In the data rows, the value 128 means zero.
Here are some numbered points:
[101 154 178 113 147 136 174 137 149 16 145 113 119 250 72 103] 0
[86 64 171 53 157 49 220 139 74 56 182 112 67 255 97 147] 1
[121 71 113 111 126 90 142 116 86 178 138 119 106 117 157 143] 2
[141 129 122 115 133 148 129 132 145 131 109 134 144 106 125 136] 3
[160 104 145 92 129 170 120 119 135 131 115 148 163 116 134 138] 4
[137 130 127 107 99 147 132 122 113 115 143 133 145 123 135 121] 5
[100 80 108 5 92 87 202 99 95 53 219 164 123 230 148 91] 6
[145 197 221 255 128 209 140 147 145 116 0 73 105 83 0 143] 7
[138 114 177 128 129 133 86 109 76 121 130 132 124 176 140 151] 8
[111 151 149 158 120 121 124 118 119 108 126 133 117 149 124 111] 9
[122 157 100 150 80 129 97 64 105 138 142 185 135 95 166 92] 10
[119 122 130 122 136 108 115 120 121 142 130 135 126 118 139 136] 11
[109 180 164 162 162 114 173 151 164 47 75 138 97 182 89 152] 12
[150 116 83 139 172 176 144 194 243 178 99 52 160 89 107 142] 13
[124 139 45 135 144 141 113 152 212 183 160 99 152 91 150 99] 14
[100 162 164 149 115 120 160 101 120 66 125 144 112 189 105 102] 15
[118 136 154 115 140 135 149 131 137 69 138 121 124 191 103 119] 16
[104 88 162 85 148 80 178 134 93 74 161 115 90 227 101 137] 17
[127 139 81 110 98 124 121 98 126 158 142 168 143 66 171 124] 18
[93 188 114 167 116 107 136 117 140 91 151 135 111 154 126 99] 19
[141 127 206 230 113 166 104 140 95 163 51 62 121 93 88 130] 20
[126 76 118 106 130 96 139 126 92 172 140 124 112 124 153 142] 21
[113 153 146 155 120 132 119 121 119 110 98 141 126 118 115 128] 22
[111 116 44 65 97 91 163 89 141 146 207 164 134 99 185 86] 23
[138 106 117 120 190 124 99 125 181 169 109 97 100 169 146 147] 24
[132 107 153 133 117 120 118 140 86 129 149 104 119 163 126 121] 25
[153 123 145 88 130 167 108 145 130 90 191 106 161 198 129 107] 26
[149 175 67 126 134 209 127 163 245 133 174 101 201 102 140 63] 27
[103 186 151 185 98 131 123 146 124 81 127 88 110 165 95 104] 28
[190 45 89 85 134 151 80 145 115 239 129 123 159 36 174 167] 29
[106 156 141 157 119 131 128 122 124 109 97 143 128 110 111 119] 30
[142 120 123 138 123 127 81 84 108 182 92 176 132 58 154 146] 31
[66 186 129 150 120 93 207 92 142 66 96 167 86 160 79 98] 32
[119 128 88 126 99 98 106 98 120 175 115 166 115 50 149 129] 33
[152 93 175 109 151 126 49 99 66 136 107 174 113 167 160 180] 34
[106 103 126 149 125 92 124 103 80 159 118 131 93 121 141 145] 35
[168 47 154 74 168 125 118 174 102 148 156 110 138 168 138 163] 36
[118 129 186 114 99 111 118 102 55 79 132 136 107 190 116 135] 37
[134 119 124 93 136 136 151 136 147 110 138 131 142 136 122 129] 38
[153 85 90 93 178 110 104 157 154 181 137 134 133 108 155 160] 39
[143 119 110 110 139 143 113 116 141 148 134 155 149 99 154 135] 40
[118 125 26 103 131 93 150 112 188 177 151 166 123 57 170 116] 41
[138 136 104 146 128 123 87 142 133 188 107 115 133 62 142 153] 42
[106 99 149 85 147 87 175 135 105 86 155 118 96 207 106 135] 43
[40 175 235 124 117 101 188 75 92 0 194 127 80 255 62 43] 44
[135 117 151 163 150 111 66 121 94 188 101 132 106 89 150 168] 45
[123 125 128 114 115 118 136 113 117 129 110 152 124 103 127 140] 46
[147 116 102 95 149 147 117 110 149 144 147 166 157 108 162 130] 47
[124 58 112 93 127 80 144 114 74 185 145 126 105 125 162 148] 48
[121 151 99 170 98 127 120 102 133 171 117 139 123 54 144 97] 49
[163 110 141 98 133 171 118 128 145 133 113 146 161 109 130 140] 50
[150 83 87 124 132 128 133 182 143 201 124 93 130 62 127 147] 51
[125 116 129 55 123 131 181 147 127 74 191 127 150 177 121 107] 52
[126 61 101 100 127 85 139 122 86 195 146 125 110 106 169 142] 53
[154 96 169 126 169 150 131 159 127 138 84 105 126 131 104 178] 54
[105 195 116 125 146 147 157 157 209 41 161 121 145 188 103 89] 55
[136 110 112 153 137 136 127 147 154 178 111 101 134 82 122 127] 56
[141 143 132 141 132 150 135 168 162 119 88 98 138 107 99 149] 57
[137 78 95 110 153 100 107 121 127 202 110 139 119 84 157 170] 58
[114 131 207 129 99 106 111 91 37 69 117 144 97 206 116 143] 59
[152 137 93 227 115 105 37 165 128 255 42 106 116 0 142 180] 60
[153 99 96 83 127 151 150 147 157 148 134 115 160 98 134 127] 61
[157 96 152 151 136 145 70 117 106 192 110 122 136 95 155 155] 62
[112 144 124 106 131 112 133 89 123 91 161 170 126 167 141 105] 63
[141 109 132 92 150 154 121 117 134 116 180 135 153 177 146 107] 64
[111 132 212 120 112 122 150 134 62 43 63 118 104 192 67 157] 65
[97 160 124 155 147 117 118 81 133 102 180 145 109 211 146 83] 66
[118 117 146 80 94 116 155 113 88 71 187 131 128 192 125 106] 67
[138 110 112 150 138 137 124 146 153 177 111 100 132 82 124 131] 68
[150 94 106 113 127 139 100 113 119 205 96 150 145 44 150 162] 69
[127 110 93 138 106 101 67 63 88 179 166 161 120 99 196 120] 70
[63 201 73 123 58 73 176 85 112 57 162 147 101 138 102 71] 71
[123 109 191 118 112 118 144 95 69 80 126 146 115 199 115 122] 72
[118 125 147 85 127 128 175 120 125 53 140 153 129 178 113 132] 73
[129 119 119 50 141 129 174 143 145 59 180 147 147 175 120 123] 74
[154 72 153 94 156 123 115 155 104 142 150 118 131 164 137 153] 75
[142 120 105 103 149 148 123 140 160 132 163 126 151 125 148 123] 76
[132 113 122 128 150 101 103 152 115 161 125 127 121 112 141 162] 77
[114 157 99 134 122 115 125 110 146 118 136 154 125 117 138 109] 78
[136 117 147 162 151 111 62 124 99 192 100 131 105 86 150 171] 79
[118 135 133 142 135 109 114 127 121 140 123 126 119 119 130 133] 80
[117 126 134 139 132 108 121 118 116 140 127 130 117 121 135 131] 81
[131 110 129 90 129 123 153 147 126 106 128 123 131 139 110 143] 82
[146 120 86 83 156 155 116 111 169 146 151 181 165 94 174 132] 83
[140 139 134 141 132 144 127 158 147 129 94 106 135 109 109 147] 84
[118 127 156 87 93 137 169 107 97 60 142 142 129 172 107 122] 85
[105 133 126 125 83 109 165 122 98 114 123 132 112 117 108 112] 86
[115 173 179 187 143 152 127 117 133 73 86 136 114 167 94 127] 87
[162 107 119 140 167 153 93 139 155 185 98 125 146 80 146 164] 88
[91 224 251 199 14 113 36 16 0 17 142 182 104 209 113 77] 89
Which two points above are nearest to each new point by angle? Their numbers follow each, nearest first.
[87 182 120 131 67 102 165 79 102 51 180 159 110 166 120 68] 71 19
[123 137 36 125 136 140 118 149 207 187 173 105 154 82 154 88] 14 27
[157 78 87 93 181 114 107 160 160 188 134 129 136 102 158 165] 39 58
[125 146 56 141 140 140 114 146 202 175 156 106 149 90 147 99] 14 27
[126 126 137 149 118 131 135 150 115 142 107 93 116 111 104 123] 20 7
[132 108 119 122 154 94 99 152 112 170 129 130 121 111 144 166] 77 58
[119 160 152 156 155 122 150 149 148 85 90 130 107 155 100 146] 12 87
[111 142 133 101 134 112 129 89 124 83 164 176 124 179 142 107] 63 66
[114 173 174 173 144 153 144 117 140 54 94 141 119 178 95 121] 87 12
[125 142 110 133 103 128 108 88 119 137 135 168 134 103 155 112] 10 18
[143 108 113 115 132 139 110 116 128 171 107 145 142 76 145 150] 69 29
[124 110 127 33 121 135 191 150 127 65 213 128 157 185 119 100] 52 74
[150 110 76 119 160 165 151 180 229 176 112 71 158 84 115 134] 13 68
[114 128 172 210 125 100 123 153 82 155 93 86 85 122 114 140] 20 80
[147 92 53 107 134 130 134 165 170 191 130 106 145 66 148 143] 51 61
[159 77 38 107 139 135 129 174 180 216 133 98 151 46 155 149] 51 68
[155 88 48 106 133 136 131 171 170 198 136 102 151 59 150 142] 51 61
[155 88 40 104 137 132 126 170 173 206 135 98 149 52 155 143] 51 29
[124 157 92 173 91 131 121 98 136 174 123 137 130 50 151 88] 49 33
[146 88 75 88 195 157 203 200 236 152 88 69 129 129 100 176] 13 61
[107 157 85 88 124 161 232 117 214 52 147 143 147 169 79 65] 55 38
[124 125 126 112 108 123 136 108 112 130 101 159 128 91 130 144] 46 33
[94 158 136 93 128 99 141 60 109 50 191 196 123 215 144 84] 63 66
[91 163 156 194 102 117 136 102 104 101 122 122 101 152 115 93] 9 28
[125 124 130 75 124 130 167 142 129 82 179 126 146 167 123 112] 52 74
[139 141 91 131 117 128 84 139 130 181 119 114 145 59 154 152] 42 60
[117 223 140 161 150 204 134 123 183 28 178 151 160 211 118 74] 55 0
[111 138 122 155 120 125 127 128 131 130 161 106 127 162 134 91] 66 19
[115 172 159 162 156 122 158 147 154 69 83 135 104 168 93 144] 12 87
[114 166 166 167 140 147 139 121 136 66 100 139 118 170 99 124] 87 12
[134 156 40 189 152 137 115 115 243 214 117 137 141 39 156 94] 14 41
[152 105 186 144 173 164 124 164 120 134 59 97 125 129 92 182] 54 84
[176 112 82 90 162 186 164 214 253 154 95 59 176 96 91 154] 13 57
[136 155 94 118 139 180 126 147 208 126 160 108 174 132 134 86] 27 76
[129 80 64 97 152 98 157 121 174 202 87 157 120 60 157 179] 58 41
[127 147 27 142 144 143 100 147 227 199 172 102 160 75 164 87] 14 27
[150 89 94 101 169 117 112 153 156 176 131 127 133 107 150 156] 39 58
[124 149 103 140 99 131 109 87 118 139 142 171 132 100 162 107] 10 18
[163 62 116 82 194 119 129 143 152 174 121 133 136 130 152 170] 39 36
[136 108 120 124 159 91 86 160 113 173 126 130 124 104 149 173] 77 58
[118 131 141 92 126 129 170 124 128 63 144 148 130 169 114 126] 73 85
[162 94 153 164 134 153 56 116 103 207 104 118 141 74 156 159] 62 79
[169 112 94 114 187 153 92 135 175 174 109 150 155 87 160 167] 88 40
[113 129 194 225 129 93 123 167 73 155 89 73 76 134 108 145] 20 80
[114 136 127 106 134 112 135 96 125 96 159 165 124 165 139 109] 63 6
[144 104 119 121 133 138 107 112 126 177 100 145 141 72 142 153] 69 31
[113 168 169 175 143 148 135 120 138 72 93 137 116 165 96 124] 87 12
[156 93 99 80 132 153 149 148 157 152 131 113 160 101 131 129] 61 76
[95 166 161 149 153 110 170 115 151 68 75 159 88 182 91 140] 12 32
[137 132 102 129 121 129 101 137 132 166 122 118 137 82 142 143] 42 60
[139 120 107 128 144 147 133 151 172 151 119 100 143 107 121 131] 13 68
[128 150 101 136 92 137 99 65 117 140 139 188 142 93 170 102] 10 18
[120 152 106 141 94 123 101 70 110 141 135 186 134 97 163 105] 10 18
[166 96 191 133 187 171 143 176 134 120 57 95 130 142 85 190] 54 84
[117 165 122 147 113 136 134 111 138 95 157 149 133 138 142 94] 19 78
[139 137 109 136 121 132 92 142 129 172 114 111 141 73 141 150] 42 60
[102 175 119 134 84 117 150 90 114 72 171 159 123 152 129 78] 71 19
[144 105 122 135 150 131 111 127 147 169 108 118 128 107 134 143] 88 68
[136 102 163 136 116 126 111 148 79 131 159 88 122 180 129 117] 25 8
[110 181 159 165 158 118 170 159 161 55 77 129 101 171 86 146] 12 87
[132 168 89 199 141 150 96 117 184 163 100 138 132 65 142 102] 49 60
[123 149 100 158 104 129 123 109 137 160 125 142 129 72 145 105] 49 33
[117 125 157 97 93 131 164 114 97 74 135 135 128 159 105 124] 85 73
[111 131 199 240 135 91 122 169 71 159 85 67 70 133 106 146] 20 80
[113 125 164 82 87 130 178 107 93 53 145 141 125 176 101 119] 85 73
[104 175 130 165 124 132 140 108 152 88 134 140 124 160 125 93] 19 15
[142 78 177 125 104 110 107 159 36 132 188 73 112 209 133 112] 25 8
[131 111 90 150 138 104 85 117 123 187 156 125 117 107 173 123] 70 58
[150 139 74 140 124 135 62 161 146 216 106 101 159 19 161 172] 42 60
[120 165 149 155 150 124 155 145 154 78 93 134 113 156 102 142] 12 87
[119 123 159 90 99 138 169 116 104 65 141 136 131 168 104 122] 85 73
[191 146 170 96 139 227 169 189 196 56 82 86 197 143 60 118] 57 84
[123 42 6 69 172 72 191 114 206 255 56 184 105 9 186 222] 58 41
[130 142 34 145 144 146 107 149 222 203 159 100 158 69 152 91] 14 27
[130 158 128 163 119 156 106 120 141 135 102 140 146 86 140 126] 49 60
[136 114 125 130 155 91 86 168 108 173 129 120 122 106 143 172] 77 79
[161 156 151 88 133 171 89 160 130 55 184 120 182 185 136 118] 26 64
[133 103 134 83 130 118 163 151 118 103 129 119 128 143 102 148] 82 1
[124 149 99 138 103 127 105 85 124 145 137 172 134 94 161 108] 10 18
[110 198 142 130 129 172 206 139 211 18 130 126 161 176 84 61] 55 0
[143 156 168 200 134 169 80 155 128 149 94 89 140 97 112 130] 20 7
[124 148 101 167 98 130 120 101 130 164 123 139 123 67 143 96] 49 33
[117 137 131 148 130 112 108 120 122 145 118 129 121 110 133 130] 80 81
[123 158 149 153 157 125 148 150 153 87 89 127 111 154 101 148] 12 87
[126 114 138 120 139 110 95 123 100 142 140 142 123 146 149 151] 34 8
[149 141 134 94 136 158 108 149 138 83 169 127 166 164 133 119] 26 64
[118 129 145 76 128 133 177 121 125 42 148 158 132 186 113 130] 73 85
[136 101 158 132 119 121 110 146 82 134 154 96 121 173 130 122] 25 8
[123 126 55 68 107 97 124 87 135 138 206 178 134 97 172 99] 23 18
[163 94 98 111 139 151 87 94 138 220 85 168 156 25 168 168] 69 31
[78 168 94 43 77 88 151 23 98 50 229 239 140 179 160 84] 63 6
[148 120 164 152 161 150 101 141 126 134 107 116 130 145 119 153] 54 20
[149 126 143 157 117 160 107 142 113 152 87 108 140 81 109 134] 20 60
[116 113 84 81 135 132 223 145 192 107 139 117 134 138 121 118] 38 74
[136 157 167 180 126 163 138 137 136 122 57 107 119 109 73 136] 7 20
[137 149 101 124 134 163 128 143 182 129 150 116 161 122 133 99] 27 14
